Here are some points, one per row:
[ 0.5 -1.3 -1.8  0.5 -0.1  0.3  0.  -0.8  0.4 -1.5  1.3  0.7 -0.2  0.5
 -0.4  1.6  2.2  0.2  1.4  0.7  1.9  0.6  1.5  1.7]
[-1.9  0.   0.1  1.5 -0.9 -0.6  0.6  1.  -0.7  0.2  0.5  0.1  1.3  2.5
  1.9 -0.5  0.1  0.  -0.4  1.1  0.6  0.7 -1.3  0.3]
[-0.4 -1.5 -2.3 -0.9 -1.3  0.6  0.2 -0.3 -0.5  3.  -1.1 -1.4 -0.7  0.8
 -0.5  1.9 -1.   0.1  1.4 -0.5 -1.4  1.  -1.4 -0.7]
[-0.4 -0.2  0.3 -0.4 -1.5 -0.4 -1.2  0.1  1.7  0.5 -0.8 -0.4  0.1 -1.
  0.8 -2.6  0.1  0.5  1.6 -0.3  0.   0.4  0.6 -0.1]
[ 1.1  0.6 -0.5  1.7 -0.2  1.9  1.1  0.4  0.   1.3  0.3 -0.3 -0.5 -1.3
  0.3 -0.9 -2.  -0.5 -0.8  1.3 -0.7 -0.1  0.7  1.6]
[-0.2  0.9  1.   1.2 -1.  -1.8 -1.5  0.5 -1.   0.   0.3  0.2 -2.   0.3
 -2.5  0.2  0.6  0.1 -0.6  0.9 -0.4  0.3  0.2  0.6]
[ 1.2 -0.4  0.2  0.2  0.3  0.2 -0.6  0.3  0.1  0.1  1.3 -2.4  1.2  0.5
 -1.4 -0.6 -0.3 -0.8  0.1  0.8 -0.6 -1.3  0.6  0.3]
[-0.1 -0.2 -1.6 -1.3  1.8  0.3 -1.7  0.5 -1.3  0.2  1.7  1.   1.5 -1.1
  1.2  0.5 -0.3  1.4 -1.1  0.4  0.2  0.3  0.2 -0.3]
[ 1.5  0.7  0.2  0.1  0.3  0.   0.5 -0.5 -0.2 -0.1  0.7  1.4 -0.6  1.8
  0.4  0.2 -0.3  3.7 -0.1  0.1 -0.9 -1.4 -0.7  0.7]
[ 0.3  0.2 -0.2  1.8  0.2  1.1 -1.   1.4 -1.6  1.  -0.5  0.3 -1.  -0.7
  0.8  0.5  1.6 -2.3 -0.8 -0.9  1.1 -0.3  0.  -0.6]
[ 1.  -1.3  0.4 -0.6 -0.7 -0.5 -1.1 -0.3  1.1 -0.8 -0.5  0.2  1.3 -0.8
  0.3  0.4  0.4 -0.7 -1.3  0.4 -1.4  0.1 -1.7  0.9]
[ 0.2 -1.8  0.3  0.5 -0.7  0.   0.9  0.4  0.7 -1.4 -0.3 -0.7 -0.4 -0.8
 -0.2  0.6 -1.   1.5 -2.3 -1.3  2.3  0.7 -0.6  1.1]
[-1.9  0.1  1.3  0.8  0.2  1.8  0.3 -2.1 -1.1 -2.3 -0.3 -0.5 -0.3 -0.2
 -0.1  0.9 -1.  -0.5  0.9 -0.6 -1.  -0.1 -0.5 -0.1]
[-0.5  0.7 -1.6  0.5 -1.2  0.  -1.1  0.5  0.5 -1.8  1.1  0.8 -0.3  0.2
  0.3 -1.  -2.8 -0.8  0.7 -0.1  0.6  0.   0.  -1.5]
[ 1.1 -2.2  0.3 -0.6  1.7 -0.3  0.6  0.  -1.2 -0.1 -2.3  1.1 -0.8  0.9
  0.5 -1.3 -1.5 -1.2  1.6  0.4  0.7  0.1 -0.3  0.5]
[ 2.2  1.   1.8 -0.7 -0.6 -1.1  0.6 -0.4  0.2  0.4  1.   0.5 -0.3 -1.1
  1.3  1.9  0.   0.   0.6  0.3  0.9  2.   1.  -1. ]
[ 0.7  0.8  1.1 -0.8 -0.6  0.7 -0.3 -0.1 -1.4 -0.3  0.5 -1.4  0.2 -0.8
  0.  -1.   1.2  0.1  0.6  0.8  0.9  0.  -2.4  0.8]
[-1.4  0.4 -0.4 -0.4  1.9 -2.   0.8  0.7  2.6  0.9  0.5 -0.4 -0.7 -0.5
  0.3  1.4 -0.5 -1.5  1.3  0.4  0.3 -1.2 -2.   0.9]
[ 0.1 -0.6  1.8 -0.6  0.2  1.1 -2.4  0.1  0.9  0.8  0.4 -0.8  1.   1.9
  0.2  0.7 -0.6 -0.1 -0.2 -0.4  1.5 -0.9  1.3 -0.9]
[-0.2 -1.5  1.3  1.8  1.   0.3 -0.5 -0.5  1.4  0.7  0.   1.  -0.3  0.3
  0.7  0.   1.   0.  -0.3 -0.8 -2.5  0.4  0.2 -0.2]
[ 0.   1.7  0.1 -0.8 -0.4  0.1  1.4  0.6 -0.3 -0.7 -2.2  0.6  2.5  1.
 -0.7  1.1 -0.2 -1.2 -1.   0.3 -0.5  0.5  1.6  0.8]
[-1.8  0.3  0.5 -0.9  0.4  0.   0.7 -1.7 -0.9  0.8  1.8 -1.  -0.7 -0.5
  1.  -0.2  0.1  0.  -0.2  0.6 -0.5  0.9  1.6  0.8]
[ 0.  -0.2 -0.4  0.1  0.7  0.4  0.7  0.   0.3 -0.3  0.3  0.8  1.5  0.1
 -1.9 -1.5  1.1  0.3 -0.2  0.4 -0.6  2.8 -1.  -1.3]
[ 0.2  0.9 -1.1  1.4  1.4 -2.4  0.1 -1.5 -1.   0.6 -0.2 -1.3  1.3 -0.1
 -0.8 -1.3 -0.1  0.6  0.  -2.2  0.3 -0.3  0.8  0. ]
[ 0.1  1.8 -0.7 -1.6  1.1  1.2 -1.6  0.9  1.2 -0.5 -1.7 -0.6 -1.8  0.7
  0.4 -0.4  0.   0.5  0.2 -1.3 -0.7  0.9  0.1  1.5]
[ 0.7  0.3 -1.1  0.5  0.1 -0.9 -0.2 -1.7  0.4 -1.1 -2.1 -0.8 -1.1 -0.2
  1.   0.   0.7  0.6 -1.3  2.1  0.1 -0.8  0.3 -2.2]
[-1.6 -0.3 -0.1 -1.7 -1.1  0.   0.1 -1.4  0.   1.  -0.5  1.8  0.1 -0.9
 -0.7 -1.   0.7 -0.6 -1.   0.   0.9 -1.7  0.1  1. ]
[ 0.3  0.4  0.2  0.3 -0.7 -0.5 -0.7 -0.3 -0.3 -0.4  0.8  1.8  0.1 -0.6
 -1.6  0.5 -0.8 -0.9  0.6 -0.7 -0.8 -0.1  0.  -0.7]
[ 0.8  1.2 -0.4  0.  -1.1  0.6  1.5 -0.2  0.2  0.   0.1 -0.1  1.   0.3
  1.2  0.   1.7 -0.7  1.  -1.9  0.  -1.5 -0.4 -0.4]
[-0.9  0.8  0.7  0.4  1.1  1.4  1.1  0.7  0.5  1.6 -0.9  0.6  0.3 -0.7
 -1.5  0.3  0.   1.4  0.4  0.4  1.6 -0.8 -0.3 -1.5]
[ 0.  -0.6  0.2 -1.7  0.2 -0.4  1.9  1.   0.2 -0.5  1.6 -0.3 -1.9  1.2
 -0.8 -0.8  0.6 -0.7 -1.7 -0.6 -0.3 -0.2  0.8 -1.6]
[-1.1 -0.9  0.5 -0.3 -0.5 -0.8  0.7  2.7 -0.9 -1.4 -0.6 -0.4  0.6 -2.
  0.6  0.7  0.2  1.6  0.7  0.1 -1.5 -1.2  1.2 -0.5]
Along one direction, these points spread out more than along any other. Where along it does each point below lie, from 0 to 99? The average is 50, and the first point in the table lies past the average. One standard deviation of the points above along it is 16.
[ 0.7  0.8  1.1 -0.8 -0.6  0.7 -0.3 -0.1 -1.4 -0.3  0.5 -1.4  0.2 -0.8
  0.  -1.   1.2  0.1  0.6  0.8  0.9  0.  -2.4  0.8] 53
[ 0.   1.7  0.1 -0.8 -0.4  0.1  1.4  0.6 -0.3 -0.7 -2.2  0.6  2.5  1.
 -0.7  1.1 -0.2 -1.2 -1.   0.3 -0.5  0.5  1.6  0.8] 57
[-1.4  0.4 -0.4 -0.4  1.9 -2.   0.8  0.7  2.6  0.9  0.5 -0.4 -0.7 -0.5
  0.3  1.4 -0.5 -1.5  1.3  0.4  0.3 -1.2 -2.   0.9] 15
[ 1.1 -2.2  0.3 -0.6  1.7 -0.3  0.6  0.  -1.2 -0.1 -2.3  1.1 -0.8  0.9
  0.5 -1.3 -1.5 -1.2  1.6  0.4  0.7  0.1 -0.3  0.5] 23
[ 0.3  0.2 -0.2  1.8  0.2  1.1 -1.   1.4 -1.6  1.  -0.5  0.3 -1.  -0.7
  0.8  0.5  1.6 -2.3 -0.8 -0.9  1.1 -0.3  0.  -0.6] 46
[ 0.  -0.6  0.2 -1.7  0.2 -0.4  1.9  1.   0.2 -0.5  1.6 -0.3 -1.9  1.2
 -0.8 -0.8  0.6 -0.7 -1.7 -0.6 -0.3 -0.2  0.8 -1.6] 62
[ 1.5  0.7  0.2  0.1  0.3  0.   0.5 -0.5 -0.2 -0.1  0.7  1.4 -0.6  1.8
  0.4  0.2 -0.3  3.7 -0.1  0.1 -0.9 -1.4 -0.7  0.7] 66
[-0.1 -0.2 -1.6 -1.3  1.8  0.3 -1.7  0.5 -1.3  0.2  1.7  1.   1.5 -1.1
  1.2  0.5 -0.3  1.4 -1.1  0.4  0.2  0.3  0.2 -0.3] 70
[ 0.3  0.4  0.2  0.3 -0.7 -0.5 -0.7 -0.3 -0.3 -0.4  0.8  1.8  0.1 -0.6
 -1.6  0.5 -0.8 -0.9  0.6 -0.7 -0.8 -0.1  0.  -0.7] 54
[ 1.  -1.3  0.4 -0.6 -0.7 -0.5 -1.1 -0.3  1.1 -0.8 -0.5  0.2  1.3 -0.8
  0.3  0.4  0.4 -0.7 -1.3  0.4 -1.4  0.1 -1.7  0.9] 49
